In the rows, 128 means zero.
These are runs of 6 systems, one row a step. Runs of the same system follow the same rule from any start.
Q_912, run 1, 8 rows:
[[103 130 160 201 140  62 134 133 136 134  88 164 103 126 107  69  88  83
  155  94]
 [130 135 122 109 111 174 107 135 163 101 130  61 159 131 107 134  43  83
  131 133]
 [171 148 124 144 150 125 135  86 173 117 102 132  73 169 133  87 139  89
  168 175]
 [136 103 115 163  94 184 114 126 122 129 150 124 164 152  80 124 114 159
  195 155]
 [160 181 133 152 149 102 149 144 110  73 136 139 152 180 128 155 137 128
  147 166]
 [114 128 147 176 111  83 133 162 134 116 120  99 123 125  73 103 112 163
  152 127]
 [124 156 143 104 130 102 104 121 131 105 109  71 163 156 104 121 100 118
  108 169]
 [126 125 163 162 130 105  97 100 145 129  87 144 116 155 108  85 115 101
  143 139]]
Q_278, run 2, 8 rows:
[[ 81 110 119 116  95 161  97 145  72 136 155 111 241 123  96 162  74 143
  128 114]
 [187 195 183 152 141 109 166 147 125  65 121 149  60 110 129 126 127 117
  127 150]
 [ 86  70 125 175  95 125  90 155 153 153 122 109 161 148  86 126 114 163
  147  89]
 [170 181 139  92 128 134 142 117 112  86 133  80 130 129 108 123 115 132
  131 202]
 [119 108 134 186 137 104 106 127 155 125 105 166 134 191 129 133 149 121
  149 109]
 [133 144 114  93 120 157 126 149 129 100 150  76 171 132 128 171  97 129
  111 136]
 [140 144 143 153 147  80 137 139 170 109 101 126  77 146 136 114 142 114
  124 122]
 [ 96 110 108 117 121 125 108 128 137 141 125  87 178 144 112 127  97 120
  125 124]]
Q_278, run 3, 8 rows:
[[ 90  96 136 144 107 133  39 146 174 106 108  72 224 217  97 172  96 132
  108 115]
 [189 202 158 109 152 126 125 134 186  42 106  75 103 173 140 149  92  73
  104 173]
 [101  93 104 179 135 106  96 146 225 124  95  95 133 202 125 126  92  86
  148  85]
 [138 172  75  90 146 124 154 133 159  95 135  36 157 155 129 132  68  80
  138 165]
 [115 147  89 176 174  60 160 137 168 115 106 134 121 192 146 112 116  73
  163 111]
 [ 90 147  72 121 143 101 157 162 120 112 149  80 199 147 129 150  65  94
  134 108]
 [127 184 127 156 163  50 182 161 128  92 117 119 110 130 129 113  94  90
  134 118]
 [ 79 129 118 163 127  79 134 159 117 126 125 102 178 135  92 111  65 114
  147  99]]
Q_967, run 4, 8 rows:
[[ 86 111 117 146 117 116 151 180 110 138 151 132 147  82 127 147  89 132
  120  56]
 [154 155 132 103 111 135 138 149 143  94 138  46 121 115  93 126 102 151
  127 172]
 [ 95 122  85 157 144  65 156 142 131 148 127 112 145 161 115 107 136 141
  162 122]
 [128 135 108 129 122 166 118 136 127 105 142 112 186 160 123 157  81 101
  149 131]
 [134 165 159 167 136  85 151 163 115  89 124 138 116 122 115 130 107 122
  129 116]
 [104 101 127 142  98 135 122 150 139 139 132  89 136 104  88 110  89 146
  146 113]
 [146 140 119 147 129 114 132 133 161 103 122  94 124 170 106 123 129 137
  158 159]
 [108 112 108 168 128 120 130 151 135 126 134 144 157 160 125 144 116 124
  156  94]]
Q_472, run 5 (8 x 20):
[[135 132 107  92 141 175 125  94 112 138 138 159 157 133 170 149 111  76
  123 126]
 [124 143 125 148 157  81 161 147 134 124 122 165  94 122 162 135 141 103
  118  88]
 [133 141 100  93 133 128 151 147 162 118 136  63 115 112 136 131 103 114
  117 130]
 [136 131 121  94 138 111 135  94 116 152 120 126 106 121 136 102 165 136
  121 165]
 [105  96  87 121 127 145 137 124 123 165 145 142 145 122 145 135 131 128
  140 101]
 [137 158 125 117 140 127 164 138  93 114 148 151 127 100 150 142 116 110
  125 121]
 [119 126 133 122 125 102 148 153 142 132 127 103  93  92 124 122 130 143
  110 108]
 [136 122 124  89 118 159 124 111 131 141 134 103 116 104 130 125 129 133
  118 148]]
Q_720, run 6:
[[211 183 111 125 164 148 160 103 145  77 138 157  95 190 172 159 185 116
  156 194]
 [109 114  44 161 158  79 188 151 122 150 161 160 140 172 154 149 190 161
  174 106]
 [ 99 132  89  51 148  91 129 128 100 147 144  89 181 144 160 171 178 161
   68 139]
 [ 78 115 139  97 146  60 137 129 115 174 105 135  98  67 154 102 136 114
   66  77]
 [119  98 139  77 106 198 109 112 129 155 137 130 113  57 154 131  93  99
   91  94]
 [178 146 156 118 129 169 146  95 138 129 120 157  45  79 145  94 124  95
  141 148]
 [160 106  96 151 119 191 145 104 129 145 155 171 108 137 134 124 153 137
  197 143]
 [160 142 115 122 140 125 139 113 108 123 143 148 128 164 139 147 203 171
  142 179]]
Q_967, run 7, 8 rows:
[[ 77 151 118 151 147  67 131 167  63 104 142 155 231 170 131 183 120 135
  111 101]
 [103 161 183 109 114 102 100 155 105  92 113  73 174 100  92 132  47 108
   76 124]
 [106 138 136 146 135  54 144 141 172 130  89  64  90 116  91  58  79 100
  134 125]
 [126 107  66 159 129 157 144 128 192 135 133  94 124 162 120 105  78  80
  198 119]
 [169 152 111 186 131 156 171 165 143  76 161 160 120 158 136 166 113 118
  189 115]
 [125 119 140 173  96 142 148 187  97 105 168 134 148  97  91 161 118 187
  149  98]
 [123 128 149 136 100 104 109 158 120 107 131  66 159 145  67 131 134 200
  129 164]
 [ 90 119 119 155 136  68  98 135 146 130 104  94 179 195 101 121 127 137
  132 132]]
Q_912, run 8 (8 x 20):
[[151 139 132 112 140 110 134 136 199 111 106  78  63 132 141 118 134 116
  105 135]
 [121  85 110 114 112 152  98  93 146 168 122 104 137 149 107 104 151 154
  148 161]
 [130 136 121 141 141 133 118 106  94 122 133 178 176 176 148 155 146 116
  141 140]
 [120 129 134 177 128 108 148 172 131 108 138 150 124 124 126 147 113 132
  141  81]
 [123 142 110 106 132 106 142 154 159 111 130  60 124 124 123 133 106 129
  112 131]
 [117 122 120 112 139 100 124  93 134 157 107 110 119 139 120  86 138 120
  132 158]
 [118 119 132 134 122 150 108 105 100 139 128 157 167 140 124 124 107 107
  145 131]
 [146 149 138 153 136 135 141 143 134  97 131 154 117 132 142 147 109  99
  138 109]]
Q_266, run 9, 8 rows:
[[108 131  83 155 130  94 183 154 107 140 153 115 136 111 103 106 111 145
  180 121]
 [110 131 102 110 132 104 138 101  78 157 134 116 170 139 109 100 142 147
  150 174]
 [119 137 154 130 139 100 137 104  78 147 116 183 121 106 136 104 145 123
  121 134]
 [122 132 164 132 113 119 122 152  88 118 139 145 141 103 118 152 140 166
  105 117]
 [134 131 151 125 116 105 134 146 139 122 123  95  91 101 104 115 141 165
  114 141]
 [119  93 139 130 106 144 104 114 146 153 117 114 115 118 104 102 129 146
  136 133]
 [151 119 139 120 124 165 108 103 137 131 123 148 113 138 140 133 150 127
  130 144]
 [138 116 128 147 131 139 127 140 149 122 133 155 109 135 149 153 147 130
  127 100]]
Q_720, run 10, 8 rows:
[[ 86 120 140 145 133  69  74 120 137 131  89  96 191 195  98 114 115 121
  114 136]
 [ 99 141 180 152 129  96  89 154 128  96 101 133 168 143 121 152  77  93
   85  86]
 [133 157 150 142 118 132 138 174 150  78 130  90 126 104 112 142  47  92
  120  99]
 [138 149 107 137 127 133 143 128 161 106 123  72 128 137  99  96  56  84
  171 151]
 [126 146 112 151 144 119 119  98 124 115 112 127 173 188 110 104  88  79
  175 162]
 [120 165 135 163 144  99 130 139  84  92 129 154 193 174 119 146 100 105
  147 137]
 [110 167 128 144 129  89 154 174  93  92 145 103 179 128 102 144  84 134
  132 122]
 [ 97 145 120 121 122  92 138 147 112 124 126  61 164 116  86 102  70 125
  132 140]]
Q_472, run 11, 8 rows:
[[ 88 109 135 184  99 126 131 186  98 122 153 143 175 105  93 149  79 150
  149  65]
 [155 173 207 134 107 130 121 146 105  75 120 108 115  88  85 119  81 130
  109 155]
 [129  86 179 157  95 135  73 119 173 141  93 111  91 130  84  95 138 159
  129 132]
 [159 114 134 143 111 209  87  98 141 114 130 154 152 171 125 145 119 111
  161 149]
 [144 141 146 189 140 108 126 146 133  91 123 178 133 181 135 159 152 131
  148 117]
 [125 147 126 137 127 105 118 164 154  88 128  73 164 170 109 157 106 135
  122 133]
 [120 144 156 117 133  89  93 102 116 122  97 105 154 164 108 108 136 129
  107 172]
 [ 94  98 128 145 126 122  89 106 131 155 104 138 167 157 118 110 106 102
  138 115]]
Q_266, run 12:
[[146 188 143 105 153  79 136 131 116  84 117  94 142 158 128 136 128 120
  103 175]
 [ 96 125 156 166 124  88 121 138 130 134 101 129 124 113 100  89  78 101
  134  99]
 [147 152 159 119 113 152  99 113 106  98 127 109 167 147  99 131 104 128
  131 178]
 [153 148 160 174 132 116 139 128 138 103 113 157  87 130 116 103 111 104
  158 131]
 [124 123 134 167 114 129 107 143 127 110 132 126 172 174  97 145 125 150
  155 135]
 [142 152 141 144 148  82 126 117 145 109 103 125 114 171 124 112 141 115
  133 157]
 [106 119 153 158 128 105  95 128 131 127 105 143 156 156 117 126 110 111
  124 109]
 [148 161 164 124 133 116 108 127 132  89 111 118 137 152 125 140 117 111
  105 150]]

Which system made each of these runs?
run 13:
[[ 83 167 127 127 148  26 154 170  66 114 133 110 187 130 111 141 127 159
   94 122]
 [ 84 137 124  97 121 101 107 128 117 134 115  52 190 122  92 104  49  98
  109 139]]

Q_967
run 14, 2 rows:
[[ 69  95 155 123  99 132  87 166 134 140 121 101 169  89 113 146  60 113
   77  53]
 [142 145 128  88 165 115 120 104 195 121  89 112  78 142 187 126 121  50
   81 117]]

Q_912
run 15 (2 x 20):
[[138 126 102 107 113 202 131 118 103 128 162 136 170 122 135 154  96 112
  154 135]
 [157 135 119 150 137 128 169 147 151 117 142 146  70 118 147 139 159 140
  147 115]]

Q_278
run 16:
[[146 133 117 117 153 108 136  77 143 152 103 143  84 148 144  82 163 105
  146 167]
 [102  98 137 146 125 142  99 124 106 147 130 188 163 136 148 156 139 121
  117  86]]

Q_266
run 17, 2 rows:
[[130 151 184 147 142 103 113 110  93 116 103 193 123 125 140 118 120  89
  111 120]
 [135 151 176 151 111 119 118 171 112  81 133 125 147 124 107 163 111 151
  107 118]]

Q_266
run 18, 2 rows:
[[157 149 104  98 146 135 124 130 168  96 132  91 135 181 156 172 153 125
  111 153]
 [112 130 108 104 154  83 118 114 127 139 117 124 154 174 152 145 176 136
  100 141]]

Q_472
run 19, 2 rows:
[[144 144 169 179 129 109 130 110  92 117 115 183 116 140 102  98 137 133
  166 157]
 [115 106 121 177 102 140 119 164 154 114 138 103 154 149  85 134  93 145
  168 110]]

Q_472
run 20, 2 rows:
[[149 150 160 175 154  41 152 137 112 111 111 175  81 161 126 124 229 195
  132 160]
 [ 88  90  74 100  96 158 101 164 151 135 157  40 212 154 105 173  95 160
  122 112]]

Q_472
run 21, 2 rows:
[[142 166 138 113 151  92  92 111 181  89  83  67 140 203 125 119 106  83
  110 175]
 [107 115 110 139 152  82  92  77 153 155  84 122 154 211 123  88 143  94
  146 161]]

Q_472
run 22 (2 x 20):
[[126  69 105 171  96 185  83 160 217 118 134  96 146 190 115 173 121 145
  155  90]
 [156 142 144 174 132 110 126 193 181  60 136 123 121 185 137 200 153 156
  116  98]]

Q_967
run 23, 2 rows:
[[157 124 164 132 105 137 117 162 196 100 118  68  63 111 102 128 130 162
  111 129]
 [130  87 113 150 119 142  99 116 211 143 103  98  95 167 117 108 132 121
  153 127]]

Q_720
run 24 (2 x 20):
[[122  79 109  75  77 236  93 160 159 131 172  78 160  92 140 201  98 146
   93  80]
 [176 166 164 107 153  88 149 100 183 117  82 100  10 103 141  65 138  92
  110 169]]

Q_720
run 25:
[[172 159 138 174 148 173 176 113 125 105 133 220  68  96 161 108  78  35
  186 103]
 [131 137  82 168 115 152 161 189  98  83 189 132 208 173 111 200 120 170
  177 118]]

Q_266
run 26, 2 rows:
[[110 116 143 123 157  88  82  89 135 146  87 171 143 190 168 140 181 108
   87 128]
 [119 125 145 137 135 127 131 170 123 112 141 176 130 110 174 189 136 119
   83  54]]

Q_720
run 27, 2 rows:
[[ 75  93 162 221  94  80 146 201 104 143 137 160 121  68  73 108  96 173
  150  42]
 [171 161 191 114  79 197 121 146 119  76 140  70 115  65  71 119  42 129
  131 162]]

Q_472
run 28:
[[125 151  74 184 154  84 222 172  55 115 184 199 153 130 135 155 171 173
  191 116]
 [113 135 146 104  82 175 106 143  37 112 172 105 234 100  72 163  89 179
  130 156]]

Q_967
